In the rows, 128 means zero.
A state moves one step at a time under one of 7 hidden systems, and each row is a state written as 26 numbers. Each run below is a few steps of one system.
Kaga, trace 1:
[[167 129 178 197  92  88  91 121 150 118 129 112 116 161 132 169 157 127
   92 107 159 109 159 143  84 147]
 [109 143 160 195 125 146 145 168 113 135 161 136  94 116 159 166 151 158
  143 120 141 144 146  94 154  44]
 [131 129  93  94 186 122 174 156 131 123 132 113 138  92 105 127 104  92
  171 180 116 136  88 129 173  77]
 [166 143 150  81 143  72 120 132 129 132  77  94 155 150 115 137 113  97
  107 150 118 122  80 181 110 185]
 [113 172 203 157  95 111  76 135 113 150 112 135 126 120 195 148 156 166
  104  86 125 128 135 139 116 157]
 [ 84 142 127 157 125 139 134 122 133 127 170 144 129  31 154 110 141 142
  161 102 138 125 138 105 181  80]
 [152  82  92  99 146  84 186 103 143 118 140 104 149  74  53 102 116  98
  131 142 152 105 106 132 141 125]
 [154 105 165 112 120  90 159 147 111 163 114 107 127 172  98 165 133 155
   71 129 147 118 116 126  71 181]
 [ 70 158 156 138 133 172 130 188 119 179 147 138 113 141 189 161 121 184
  115 103 118 128 138 106 130 136]
 [ 85 130  90  98 164 180 154 133 157 128 126 118 147  92 137  74  84 110
  156 114 115 119 128 146 200 117]]
dab, trace 2, 10 rows:
[[203 159 108 121 135  69  94 154  88 129 140 136 144 121  93  93 110 145
  157 182 113 110 148 124 106 137]
 [167 208 142 127 105 114  84 177 136 169 118 120 151 116 168 172 109 148
  126 157 116 113 129 139  84 169]
 [118 153 172 180  98 108 126 143 178 129 140 113 111 123 214 187 116 115
   95 120 117 155 130 167 129 131]
 [116  91 175 161 128  41 147 100 137  82 149 116 105 115 152 119 143  98
  100 122 117 154 100 163 160 104]
 [131 101 157  96 157  47 136 111  63 129 124 135 131  86  98 106 152 143
  138 126 125 141  75 119 136 138]
 [125 144 128 108 140 137 122 142  68 194 138 147 137  78 122 144 109 193
  166 104 131 165 103 102 123 150]
 [132 142 111 170  96 164 151 142 140 170 169 131 126  91 156 111  67 182
  127  92 125 167 177 132 152 136]
 [137 132 137 148  80 103 180 130 169 116 153 102 132  99 133  62 107 137
   74 121 132 101 183 144 161 124]
 [100 141 163  73 117 100 182 145 146 127 103  96 151  92 115 112 170 113
   73 139 148  57 103 122 133 138]
 [ 57 119 151  80 165 165 166 154 126 163 100 113 129 121 130 185 157 127
  117 110 143 111  61 109 129 133]]
dab, trace 3 (10 x 26):
[[112 149 189 155 152  84  78 158 102 113 121 124 116 169 164  89 149 146
  113 117 108  86 155 154 158 127]
 [134 171 181 122 131 121  82 107 114 121  60 115 150  84 142 126 156 109
  152  93 139 123  93 165 167 122]
 [143 130 121 102  84 144 148  68 135 131 100 138 135  82 136 164 119 108
  140 120 132 211  81 136 123 125]
 [114  80  79 122  96 114 166  93 132 120 201 160 104 110 135 123 116 139
  115 150 112 184 133  93  96 125]
 [114 104 104 153 159  80 119 154 123 137 211 139 126 107 110  89 123 161
  132 140 131  70 168 101 116 145]
 [157 164 161 157 157 122 114 185 126 171 114  89 155 111  92 140 117 155
  138 107 162  57 145 144 136 149]
 [155 171 178 133 103 164 171 162 135 156  60  92 133 149 134 163 120 133
   99 112 137 152 117 155 148 109]
 [ 88 129 140  89  99 136 177 119 129  95 107 132 105 157 182 107 131 107
   86 147  88 186 104 137 162  92]
 [ 57  91 106  72 155  99 114  85 120  94 148 154 129 115 149  69 138 104
  127 125  99 120 102 124 144 152]
 [106  96 112 125 151 137  80  82 113 150 141 141 144  89  84 129 146 144
  163  69 163  94 124 113 107 181]]
Zomo, trace 4:
[[136 164 115 103  65 143 134 120 131 128 128 150 118 138 195 118  93 141
  109 156  79 208 135 132 119 132]
 [ 99 140 102 100 130 101 102 126 132  91 158 147 135 124 152  33 127 122
  118 153  91  82 163 126 148 138]
 [ 90  99 150 133 180 116 115 128 132 126 124 109 143  99  76 118 162 118
  138  87 170  39 122 124 148 141]
 [137 101 155 169 120 160 154 112 140 154 107 106 122 112 107 213 136 133
  138  73 174 165 102 133 128 113]
 [166 129 100 138  75 147 161 117 137 127 145 143 105 150 158 137  81 137
  122 152  98 222 146 133 117 106]
 [131 142  87  76 130 111 133 152 115 113 152 144 129 155 129  46 102 130
  111 183  85 107 157 114 129 139]
 [ 84 148 152  95 179 135 109 161 119 142  97 107 154 125 101 109 159 128
  126 111 150  35 117 123 142 152]
 [117 135 181 171 134 158 109 113 147 139  84 104 129 113 138 200 152 118
  144  65 168 139 102 157 151 113]
 [172 105 117 164  78 133 138  76 139  95 135 143 101 144 144 138 111 113
  129 130 115 221 139 142 130  90]
 [142 105  70  80 120 109 147 119 108  99 164 159 118 156 104  70 124 126
  116 191  95 132 150  90  99 124]]
Zomo, trace 5 (10 x 26):
[[137 155 112 142 112 185  52  92 103 112  98 161 127 142 133  83 129 132
  174  98 120 145 162 129 153 117]
 [160 132  85 143 101 164  87  92 153  91 117 141 139 118  78 110 160  97
  159 134 164  87 171 106 119  97]
 [138 110  96 129 123 158 138 129 182 118 127 116 134 151  85 193 155  83
  119 161 166  83 127 100  71 117]
 [126 129 131 139 153 129 138 180 156 135 138 112 104 200 152 213 121 107
  111 177 114 128 109 129  86 125]
 [148 153 156 145 174  78 101 184  98 126 130 123 108 186 161 134 106 130
  137 172  84 145 120 159 137 115]
 [171 157 163 115 156  65  76 131  58 121  89 130 141 127 114  91 137 139
  160 141 114 130 107 151 145 131]
 [150 154 154 101  99 107  71  76  85 130  84 150 148  75 115 136 181 130
  150 109 148 129  96 116  99 146]
 [116 133 114 142  76 129  90  75 154 121 159 159 131  65 162 174 169 114
  138 126 144 140 121  95  76 134]
 [122 101  89 174 120  86 127 120 182 112 220 141 118  93 147 154 120 116
  126 159 126 112 152 111  92 132]
 [142 101 122 156 163  60 162 177 139 147 194 104 127 125 102 136 100 149
  108 150 137  89 144 128 109 148]]
posim, trace 6 (10 x 26):
[[140 137 108 134 119  61 136 130 155  91 178 136 118  97 160 148 137  89
  126 206 105 133 114 116 105  98]
 [140 147 158 160 147  51 110 182 140 133 166 114 113 147 166 182 128 127
  112 173 110 112 121 139  93 134]
 [157 169 205 181 141  85  83 181  85 152 124 121 112 141 158 156 140 169
  137 120 122 126 138 143 133 111]
 [166 161 186 162 117  84 102 117  77 130 105 124 132  80 134  95 128 161
  153  94 125 160 130 155 177 106]
 [163 134 145 107  79  65 140  80 107 126 117 125 150  51 122  80 125 139
  114 108 131 153 114 149 134 156]
 [114 131 125 101  63  88 126  94 136 136 164 146 139  80 148 100 142 155
   80 120 131 111 143 107  83 186]
 [ 70 116 120 160 107 123 124 130 147 139 210 157 111  96 172 119 134 169
  107 112 126 104 174  92 114 145]
 [ 94  95 127 191 154 126 173 164 143 151 196 117 108 104 136 122  94 167
  124  93 138 123 161 123 170 110]
 [121 117 154 136 147 146 203 176 119 179 121  88 131 126 100 129  86 173
  105  94 145 136 128 139 169 134]
 [104 157 153  70 116 190 163 147 113 170  64 109 150 131 127 107 112 157
  103  91 130 131 113 138 155 159]]
Pov, trace 7 (10 x 26):
[[101 115 147 129  99  93  85  64 165  65 120 136 122 134 165 102 164  72
  102 117 122 116 128 156 132 138]
 [106  90 145 123 120  72  89  83  84  97 160 165 110 114 123 120 198 132
  129 135 135 116 117  85  87 123]
 [135 109  98 136 140 115 132 132  79 157 190 166 113  84 109 153 126 173
  176 147 127 167 117  74 106 108]
 [187 131  80 155 137 129 151 155 140 165 166 116 131 117 112 139  38 154
  157 147 115 168 147 151 129 140]
 [186 171 140 146 115 100 136 174 165 142 112  83 148 150 126 114  81 128
   93 142 124  93 166 183 134 159]
 [111 181 198 122 104 103 138 156 154 122  87  96 145 101 155 130 176 110
   80 127 146  61 125 139 142 120]
 [ 55 117 163 113 115 124 150  88 139 115 119 132 126  63 160 146 184 104
  116  93 145 129  81 114 155 105]
 [ 84  60 110 109 136 111 131  63 110 118 155 158 112 119 140 109 120 133
  135  89 112 192  96 129 133 156]
 [129 100  95 113 159 105 108 136  73 137 171 160 117 166 114  69  92 171
  136 136  92 146 152 117 118 165]
 [158 163  96 129 158 143 127 198 112 153 152 124 145 121  93  94  99 163
  159 167 129  75 173 105 136 121]]
Pov, trace 8, 10 rows:
[[ 89 102 114 108 122 172 150 133 120  91 130 147 106 196 112 101 170 123
   96 151 129 100 155  76 117  89]
 [100  86 102 140 187 170 143 149 129 118 141 132 105 173  89 175 149 104
  159 147 143 116 112  91 129  74]
 [155 101 123 152 176 175 113 138 119 155  97 116 119 194  88 198 106 119
  166 111 146 159 105 144 118 128]
 [174 168 150 132 118 173  85 143  98 145  59 128 126 203 140 151 120 134
  139 120 116 172 133 153 119 130]
 [147 196 133 110  99 162  82 128 132  96  75 141 133 158 172 128 150  91
  139 171 103 134 131 135 132  92]
 [134 136  97 123 103 131  80  79 168  78 118 145 135 113 141 157 173  62
  148 161 139 115 120 117  97 109]
 [155  92 127 168  89 100  87  68 133 109 157 154 107 130 120 184 163 121
  129 129 150 149 132 105  60 131]
 [170 124 144 179 104  81 114 135  91 135 174 153  95 132 153 168 126 162
  135 155 113 189 133 106  91 102]
 [181 172 124 151 147  72 121 170 124 138 155 121 133  97 156 154  84 127
  160 183  98 158 115 152 133 111]
 [171 178 132 134 127  79 100 138 169 146 120  99 166  74 144 151  97 108
  137 141 128  99 117 177 119 171]]
tupus, trace 9, 10 rows:
[[118 123  75 135 179 150  87 115 144 161 156 131 147  85 119 154  82 128
  191 100 130 131 111 146 130 173]
 [170 117 114 147  89 160 125 103 130 138 115 127 134 165 109  73  77 165
  112  80 127 156 188 160 137 167]
 [134 155 166 126  70 126 174 152 113 107 118 128 116 136 136  72 167 149
   73 146 128 108 170 101 142  81]
 [ 80 147 130  90 149 111 164 155 165 117 136 116 140  78 150 164 165  83
  118 178 132  75  78 105 125 100]
 [109  88 104 118 177 142 113 113 164 152 126 111 136 146 127 199  95  96
  145 108 134 145  75 164 107 183]
 [145  94 148 173 128 146 106 114  85 139 121 143  94 203 127 126 106 172
  128  79 121 195 158 143 133 135]
 [130 148 137 139 120 124 135 145  69 102 142 154 109 116 124  61 153 157
  149 147 116 136 165  89 168  54]
 [119 156  77  69 142 132 137 133 148 122 134 126 168  60  96 103 139  99
  152 172 138  68 109 103 130 128]
 [128 124 102  99 106 166 116 104 185 149 103 111 156 144 122 171 110 104
  101 110 147 107 121 150  71 210]
 [133 126 172 190  82 139 121 128 146 115 126 127  94 198 180 155 132 136
   79 100 124 163 166 147 117 125]]
posim, trace 10:
[[115 127 119 146 129  91  96 114 122  94 169 161 108 102 145 164 192 102
  153 177 128 116 116  74  96  79]
 [156 128 119 175 156  77 120 156 128 134 183 132 108 103 152 187 110 121
  163 176 111 159 112 125 112  98]
 [201 163 156 161 138  68 121 187 104 153 133 107 120 157 132 145  89 156
  124 163 109 144 141 161 121 133]
 [172 194 198 136 106  84 103 160  83 130  87 115 137 120 137  94 148 156
  113 131 125 103 146 145 148 119]
 [124 161 182 138  93  85 101  90 125 112 109 126 144  43 154 101 164 123
  127  99 144 122 118 142 156 119]
 [124 103 140 139  77  72 126  62 143 118 164 138 127  58 153 136 135 128
  105  99 134 168 112 138 108 163]
 [114  90 122 135  90  84 142 111 112 142 198 154 107 128 150 112 120 178
   83 123 115 151 153 100  84 169]
 [ 94 128 127 143 151 119 145 178  98 160 194 141 115 112 135  86 115 194
  125 124 120 100 167  95 143 128]
 [117 145 136 158 158 150 164 177 146 176 149  96 146  71 114 115  88 161
  145  92 150  94 146 137 181 124]
 [135 142 150 129  92 175 182 131 161 166  87  85 146 109 118 139  93 142
   93  75 156 134 134 161 154 151]]
midel, trace 11:
[[133 121 132 119 152 122 131 131  51 144 130 147 117 135 121  61  88 179
  154 104  97 185 134 138 179 123]
 [135 133  99  79 137 104 106  87 102 109 115 138 158  70  88  45 132 118
  164 131 124 108 120 128 154 136]
 [137 157 105 113  83 135  85  86 181 109 116 133 159  81 130 148 166  85
  132 137 153  79 133 115  84 147]
 [135 134 132 191  74 143 121 121 197 118 153 123 109 144 175 188 130 113
   94 129 140 134 168 135  95 118]
 [129  85 143 179 150 110 185 165 136 120 168 112  87 186 128 136 102 139
  100 139 116 151 150 133 148  85]
 [129 107 134  89 201 109 163 181  69 146 114 116 125 156  73 119 125 141
  143 154 118 117  89 113 147 112]
 [131 179 132  62 150 152  85 137  78 165  67 140 158 111 124 130 133 139
  168 129 123 131  84 127 131 155]
 [124 168 135 127  79 142  67  74 137 117 104 149 146  93 182 100 121 124
  134  89 113 160 141 159 142 158]
 [114  95 127 173  81  85 123  70 172  74 177 137 116 101 150  86 149 104
   96 111 137 122 166 137 136 121]
 [123  90 119 158 135  92 170 145 159 111 189 119 112 111  93 159 162 109
  109 165 157  83 139  84  96  92]]
tupus, trace 12 (10 x 26):
[[158 100  82  93 134 129 182 150  83 150 157 144 122 143  63 105 104 173
  126 166 125 140 141  78 102 128]
 [100 178 119  95 145 168 113 197 124 171 133 135 143 143 141 132 125 165
  124 149 118  64 152  92 103 157]
 [ 80 161 128 141 143 185  96 139 194 122 113 112 140 135 178 124 113  96
  127 101 121  84 147 167 167 138]
 [129  87 134 135 117 148 163  84 167  83  90 105 119 160 112 113 126  76
  106 101 138 154 122 169 174 101]
 [147  91 136 100 111 125 179 114  88 115 105 136 105 165  89 159 166 125
  110 153 139 174  93  89 106  82]
 [115 144 103 106 156 135  95 158  85 152 155 167 116 137 143 182 148 142
  163 176 109 141 100  75  81 117]
 [125 145  83 143 170 147  38 128 140 128 154 144 138 140 146 115  92 121
  181 126 111 105 158 147 125 163]
 [174 131 127 157 106 147  95  98 145 100  96 113 146 146  93  67 114 115
  129  91 150 103 189 165 155 137]
 [170 152 160 124  53 131 173 116 140 104  83 113 134 104 103 127 176 116
   92 144 163 121 139 112 125  77]
 [132 155 126  99 107  98 153 141 152 128 132 128 127  92 165 196 145  95
  113 193 116 145  79 114  86 112]]
Kaga, trace 13, 10 rows:
[[136 115  91  89 150 102 155  98 164  96 119 111 155  73 101 119 113  59
  154 159 128 123  84 154 158 115]
 [162 103 179 129 116  44 123 107 118 121 108 105 127 156 114 145 145 118
   78 121 133 130 103 159  89 178]
 [ 97 155 183 177 128 115 100 169  90 160 159 149 104 116 180 160 156 186
  123 105 127 128 141  97 117 116]
 [102 145  87 123 172 154 150 156 145 147 160 123 147  49 118 115  95 131
  185 135 130 106 123 118 180  98]
 [175 113 114  91 130 103 174 113 158 127  88  81 162 117  66 105  94  93
  111 132 143 114 110 175 133 165]
 [128 137 196 125  75 113 139 134 105 151  95 125 116 162 147 147 161 161
   57 101 138 135 128 123  92 159]
 [ 42 142 132 123 134 166 134 148 123 145 166 158 114  97 186 136 157 156
  133 113 119 122 127  80 149 104]
 [ 98  86  67  96 186 134 148 102 157 115 147 120 151  95  90  92  93  91
  165 124 127 110 110 145 164 139]
 [177  85 144 123 126  98 128  99 110 135  93 107 133 180  65 110 111 138
  101  97 148 134 133 161 105 185]
 [126 152 158 148  79 166 119 150  81 160 130 156 106 158 152 141 146 200
  106 108 129 160 161  85 104 126]]
midel, trace 14, 10 rows:
[[104 142 163 111 100 156 117 111  74 134  98 166 103 138 174 159 167 150
  131 120 114 202  94  96 122  97]
 [103  95  96 122 129 109 103  80 102 109 180 176 106 115 167  93 107 136
  152 129  83 198 122 124 135 134]
 [149  94  76 141 156  72  80 104 128 112 189 142 138 102  94  91 110 126
  162 140 132  93 152 128 106 161]
 [194 170 118 162 115 118 106 158 159 142 137 108 155  92  90 152 128 132
  148 155 165  62 164 117  96 132]
 [171 183 142 152  89 159 165 168 176 135  92  93 133 131 142 159 104 110
  111 152 131 139 145 155 145  90]
 [108 114 154 104 136 123 183 139 142 101  90 101 111 191 151 124 118  89
   82 138 102 159  99 168 168 109]
 [ 70  99 172  82 174  91 118 132  79 119 107 136 113 171 140 121 174 122
  102 125 114 112  81 119 122 148]
 [ 85 146 154 129 148 124  69 126  75 156 145 164 123  86 156 148 167 168
  162 100 130 128 106  95 117 137]
 [146 131 104 169 107 125 101  87 129 144 165 151 133  39 142 129  97 151
  180  98 133 179 135 138 146 124]
 [185  98  81 135  90  85 159  87 168 113 160 116 143  86  88  95  87 111
  114 143 138 136 155 150 121 149]]

Name the system that made each run.
trace 15:
[[124 185 178  59  90 133 145 135 106 152  54 113 153 107 144 124 150 137
   90 123 125 129  87 135 128 160]
 [ 51 129 129 103 104 177 155 107 148 140 131 145 116  97 194 161 136 125
  113 102 117 171  93 115 137 126]]

dab
trace 16 (2 x 26):
[[120  96 149 116 160  76 108 142  74 133 132 142 103 212 134 117 129 153
   97 132  98 138 123 135  96 171]
 [112 183 130 119 174 147  90 196  83 158 135 144 129 116 149 128 132 163
  176 156 109  99 129  99 138 113]]

Pov
trace 17, 2 rows:
[[ 87  94 153 149 113  98 130 103 174 113 154 115 124 100 131 172 183 104
   87 102 170  75 119 113  93 143]
 [ 91  78 175 174 132 102 140 112  91 138 160 147  88 120 146 156 155 171
  123  71 134 176 115 108 137 109]]

Pov
trace 18:
[[140 165 111 152 130 137 109 178 128 145 168 142 113 165 180 101  71 163
  128 154  79 148 177 136 138 131]
 [159 167 144 124 146  91 113 160 111 114 107 103 153 122 101  47 121 135
  133 140 129  64 162 153 171 124]]

Zomo
trace 19 (2 x 26):
[[139 154 139  75 103 181 165 162 107 142  76 119 140 175  85  88 147 153
   88 136 142  93 155 100 123 125]
 [ 71 176 126  79 125 215 129 159 148 128  89 132 135 149 169 126 148 114
  120 143 115  99 129 106 146 107]]

dab
trace 20, 2 rows:
[[103 171 141  96 132 169 177 207 118 147 119 125 122 147 144 130 147 146
  107 177 114  96 135  86 132  83]
 [ 77 151 109  66 167 177 132 142 169 126  83 109 154 135 144 154 128  73
  138 144 123  97  77 146 144 142]]

Kaga
trace 21:
[[137 202 168  99 110 106 112 155 150 134  77  95 167  98 153  99 126 115
   99 133 121  72 126 165 143 165]
 [ 91 147 170 101  92 142 146 109 164 141  83 109 137 104 173 193 157 100
   92 106 140 144  72 143 118 149]]

dab
trace 22:
[[128 145 184 151 149 124 123 150  78 138  97 123 111 143 158 108 108 155
  146  93 102 185 119 164 199  94]
 [138 145 133  92  93 116 129  82 100 111 103 139 140  96 150  52 103 134
  131 110  96 187 120 162 176 135]]

dab
trace 23 (2 x 26):
[[167 141 100 122 166 119 118 159 114 192 139 116 150  89  93 181  82 154
  176 129 138 133 104 132 101 169]
 [199 181 118 142  74 168 104 145 140 153 106 124 145 147 126 114  86 161
  120 129 127 139 183 143 108 155]]

posim
trace 24 (2 x 26):
[[121 160 151  93 184 130 142 190  86 161  95 118 135 123 127 178 135 132
  162 163 116 129  62 116 141 100]
 [ 95 147 108  83 166 162  76 114 109 150 102 147 143 125 160 128  98 126
  174 108  98 162  89 152 144 168]]

tupus
trace 25:
[[114 181 135  43 147 148 127 161 106 130  69 121 159 128 115  89 151 112
  128 165 118  76 107 117 148 131]
 [ 74 129  90  88 116 211 131 103 177 128 117 137 149  93 121 148 154 100
  136 115 155  92 117  95 112 137]]

Pov
trace 26:
[[141 135  85 113 157  70 117 136 121  94 176 146 126 114 145  73  99 108
  152 195  80 130 134 133 149 114]
 [154 151 121 128 178  72  74 145 154 114 129 107 156 109 115 143 127  84
  162 169 127  63 112 155 116 144]]

midel
trace 27:
[[ 53 115 164  81 107 101 168 119 136 131 136 127 125 107 176 131 164 132
   63 116 123 119  90 119 114 162]
 [ 44  99 148 152 155 114 143 123 127 130 174 139 104  94 185 122 126 144
  131  86 110 154 112 136 177 118]]

Zomo
trace 28:
[[105 149 175 154 129  88 104 109 169  87 111 109 130  96 182 151 162  71
  122 122 128 115  95 170 160 104]
 [130  85 139 109 149  77 142  76 119 112 110 120 124 101 106 164 142  88
  140 124 135 174  54 149 128 123]]

dab
trace 29 (2 x 26):
[[184 163 181 188 128  75 117 151 149 133 111  82 143  88 125 149 116 119
  136 116 149 109 133 183 154 115]
 [145 165 202 152 101  94 167 160 111 139 107 106 128  72 139 150 160 145
  113 123 146 131 110 123 159  76]]

Kaga
trace 30 (2 x 26):
[[147 123 104 157 134 186 151 143 138 113 127 131 103 161  98 172 144 108
  157 159 145 145 140  92 126  46]
 [170 104 119 145 148 145 132 128 151 119  95 106 116 189 102 199 114  79
  139 149 135 164  99 153 109 108]]

Pov
trace 31 (2 x 26):
[[133 135 131 148 157  94 155 151  97 147 173 128 131  37 108  99 109 166
  174 126 133 130 126 113 179  90]
 [163 118 100  96 127 115 187 121 138 157 124  97 162  73  79  98  66 138
  129 118 137 140 116 159 150 165]]

Pov
trace 32:
[[143  92 137 120 167  66 180 167 114 119 143 106 107 188 113 127 106 118
   93 174 103 137 111 141 124 122]
 [101 162 152 104 199 117 111 202 119 167 110 100 143 145 139 177 128 132
  138 145 120  76  84 137 120 158]]

Pov
trace 33:
[[157 187 114 103  91 109 124 134 170 108 115 110 167  60 123 112 147  90
  122 174 139  66 138 126 117 126]
 [109 109 137 140  71 115 157  88 184 117 149 116 135  66 130 166 170 107
   86 110 173 103 123 111  94 138]]

Pov
trace 34 (2 x 26):
[[143 119 165 150 129 148 131 129  72 130  98 125 115 171 102  63 117 174
  127  81 126 157 165 143 183 108]
 [103 155 134  80 101 150 172 129  95 115 111 139 133  72 120  77 172 141
  128 145 130 114 125  78 164  70]]

tupus
trace 35:
[[162 120 137 140  79  54 191 120 163 119 160 104 130  78 129 109 106 123
   81 146 126 140 136 151 130 132]
 [102 122 168  92 128  51 183 160 110 143 151 113 131  94 131 131 153 149
   77 153 126 100  95 105 111 144]]

dab
trace 36, 2 rows:
[[115 163 176 112 120  68 145 147 122 150 132 119 130  67 186 175 134 132
  115 147 110 152  71 138 128 132]
 [114 131 141 124 123  56 110  96 124 121 159 141 130  78 188 103 101 130
  123 116  90 174 102 165 145 168]]

Zomo
trace 37:
[[136 147 175 110 117  88 177 168 132 138  99  87 139 145 144  86  99 138
   65 126 109 114 137 173 164 153]
 [ 78 147 196  97 127 123 115 126 115 140  84 116 142 115 144 112 177 140
   94  76 146  79 107 133 139 165]]

posim
